0: (421 778 557 747 639 512 577 552 303 626 662 535 483 515 394 397 622 548 334 635 460)
1: (188 511 503 202 583 452 561 504 279 673 637 606 422 433 477 485 480 450 468 451 554)
2: (529 712 449 812 352 563 588 396 701 494 495 357 504 667 653 580 524 667 359 411 412)
3: (613 625 536 559 592 504 323 557 423 703 636 557 445 557 436 518 477 606 321 536 405)
4: (705 583 394 623 624 326 394 672 508 229 332 359 433 617 597 605 483 605 803 527 537)
5: (464 542 601 369 551 381 541 525 397 592 691 787 431 488 546 590 504 600 444 567 513)
6: (545 438 566 665 389 865 429 484 630 495 486 540 563 334 240 353 364 481 321 386 424)
7: (453 567 585 444 563 463 466 506 393 659 700 660 335 515 478 563 481 629 488 624 441)
8: (539 354 438 527 401 366 529 557 610 332 462 362 604 470 650 582 544 377 598 386 545)
9: (612 349 445 373 401 381 496 530 562 422 409 483 616 521 635 442 531 388 522 512 550)
10: (530 320 482 502 386 348 508 508 650 303 377 417 653 484 618 582 535 460 582 420 578)
11: (330 434 587 558 270 530 691 345 511 405 652 713 701 377 564 556 556 337 435 387 559)
12: (346 678 553 495 450 469 623 617 269 436 563 354 439 651 592 485 493 552 538 498 473)
13: (434 533 659 425 581 410 574 495 345 566 685 759 358 554 479 646 622 550 438 515 517)

(180 519 461 437 457 527 640 544 303 615 682 612 465 434 406 637 538 443 455 447 581) 1 13
(513 505 443 360 452 717 402 386 565 655 460 385 475 541 505 493 366 476 419 515 431) 3 9
(581 277 385 503 395 691 349 563 853 463 307 371 524 510 439 368 384 545 477 502 332) 6 9
(444 681 583 572 610 434 547 507 267 535 733 665 576 469 466 469 545 409 460 521 489) 0 13
(494 643 555 495 581 363 715 483 559 732 476 744 393 597 550 544 471 565 363 539 549) 5 13
(533 433 463 452 657 425 397 504 512 424 460 401 483 485 545 585 672 453 634 440 664) 8 10
(495 357 423 395 366 365 539 458 518 424 374 477 577 454 655 510 573 408 580 438 584) 9 10
(812 490 347 707 709 388 194 551 598 171 289 294 437 575 694 551 295 683 733 439 539) 4 10
(644 393 345 468 503 502 554 655 434 618 267 556 600 459 377 431 511 420 553 461 634) 9 8
(653 553 363 613 637 379 296 594 470 271 360 258 370 651 536 508 572 616 801 494 520) 4 8
(581 634 418 273 416 738 465 412 443 367 362 339 465 534 398 432 339 551 538 575 327) 12 9
